In the data rows, the value 128 means zero.
Here are some points, each followed by its number:
[116 129 157 132 111 130 198 132 226 127 142  99 172 118 156 151 125 143
 123 127 126 145  73 151 142 103] 0
[123 128 192 123 105 126 212 114 235 121 130  92 204  97 175 142 109 187
 143 105 107 152  39 178 143  73] 1
[ 74 170 206 145 110 127 113 133 134 189 221 101 166 111 172 141 189   8
  30 127  61 119  98 187 131  62] 2
[143 129  77 136 167 124  27 133   5 132 139 185  67 172  74  74 155  85
 116 150 132  87 220  91  79 174] 3
[105 145 136 155 158 115  94 133  70 134 145 136  97 143 102 111 130  76
 107 143 128 108 175 109 122 144] 4
[150 121 181 119 113 132 227 128 225 123 113  96 144 150 139 130 103 154
 139 107 125 160  50 159 144  89] 5
[175  63  37  83 163 127 129 121  92  82  39 185  85 135  73 173  61 247
 211 137 176 122 132  65  84 176] 6
[140 114  95 137 151 128  47 131  30 132 135 157  59 144  81  96 156  88
 108 149 113 117 209  61 119 165] 7
[ 83 205 195 162  92 127  93 127 145 180 237 110 155 111 171 118 167   8
  30 141  60  91 154 188 131  84] 8
[155 132  85 127 123 125   0 133   0 130 164 163  63 150  73  94 177  63
 120 151 137  94 206  94 118 176] 9
[ 83 180 182 158 108 130 120 137 139 196 183 105 154 121 162 121 158  27
  50 127  80 121 134 170 131  95] 10
[156  91  88 102 116 131 166 129 132 101  66 139 117 142 129 142  78 205
 193  91 174 145 106  64 133 150] 11
[100 160 185 152 164 171 136 141 126 149 164 110 131 141 168 124 110  21
  69 126 107 135 135 140 128 114] 12
New points follow, each followed by the number of its nearest point above.
[ 96 123 172 123 103 121 219 136 233  99 129  93 196  87 180 180 142 159
 133 109  89 122  36 171 144  55] 1
[131 138 132 114 138 128 170 159 186 121 108 121 153 122 143 144 113 169
 149 116 136 117  93 134 138 120] 0
[199  64  15  86 163 124 121 116  82  78  25 165  84 140  56 131  69 241
 245 132 188 131 121  30 127 183] 6
[162  93  72 102 120 131 132 116 138 102  67 147 133 115  91 135 114 225
 165 136 148 123 151 123 134 141] 11
[109 155 152 146 117 133 110 136  98 140 155 103  96 150 140 103 131  76
  93 137 120 127 185  92 100 131] 4
[195  49  21 104 163 125 126 114  91  79  40 162  83 136  62 103  68 255
 247 139 200 136 131  80 128 180] 6
[114 116 131 121  89 124 210 124 246 122 135  91 209  92 167 158 127 192
 131 114 102 150  38 179 144  72] 1
[196  71  20  87 161 124 125 116  92  79  28 163  91 142  60 132  70 255
 247 147 199 132 118  77 127 180] 6
[177  59  25  96 168 129  84 109  87  91  62 162 100 125  51 121 105 247
 221 143 167 109 151 101 128 168] 6
[149  88 100 105 151 132 167 131 143 120  44 132 125 133 129 144  79 176
 193 110 171 147 101  86 135 144] 11
[ 93 170 183 151 108 135 167 126 125 149 172 109 129 154 169 125 132  44
  73 128 127 136 150 140 134 113] 12
[111 155 148 127 148 133 100 136  77 139 155 126 105 153 135 114 130  60
  93 139 122 126 160 117 123 135] 4
[113 117 169 122  91 134 222 150 252 119 142  89 223  94 201 152 113 160
 142 103 106 154   6 183 145  69] 1
[141 130  88 134 172 124  47 129  39 129 137 155  81 149  83 100 149 108
 122 148 132  99 198  99 120 175] 7
[110 113 164 122  94 133 220 144 250 120 101  90 204  95 170 161 117 185
 147 112 108 155  31 180 144 101] 1
[118 149 146 153 138 131  39 110  96 136 179 132  99 172 121 110 146  68
 100 144 142 122 170 114 121 140] 4
[203  98  75 100 143 126 157 127 123  98  60 142 105 143 107 139  77 215
 180 127 178 166 118  86 114 156] 11
[103 142 216 125 117 132 217 135 214 132 130  96 176 121 187 167 107 102
 118  84 119 151  60 157 142  93] 0
[113 151 146 146 177 131 105  92  72 138 147 126 112 159 133 116 135  70
  97 140 119 135 155 130 125 131] 4
[168  57  26  88 139 124 128 117  94  81  35 160  92 143  65 133  72 255
 242 160 196 145 128  65 129 175] 6
[182  51  28  98 127 125  98 133 103  94  36 174 125 122  60 155 123 242
 212 137 159 134 140  97 107 159] 6
[110 112 172 131 127 125 216 123 255 100 141  90 176  95 167 160 118 189
 142 114 122 153  55 173 144  70] 1
[110 126 170 110 103 130 186 125 190 126 114  94 150  91 177 159 113 191
 133  85 115 175  46 169 144  76] 1
[151  88  83 101 151 130 164 140 139 100  64 138 114 142 114 142  54 214
 195 125 133 144 107  91 133 152] 11
[115 114 165 124  72 106 172 110 250 138 135  77 224  89 167 189 128 168
 143  79 100 151  34 187 144  62] 1
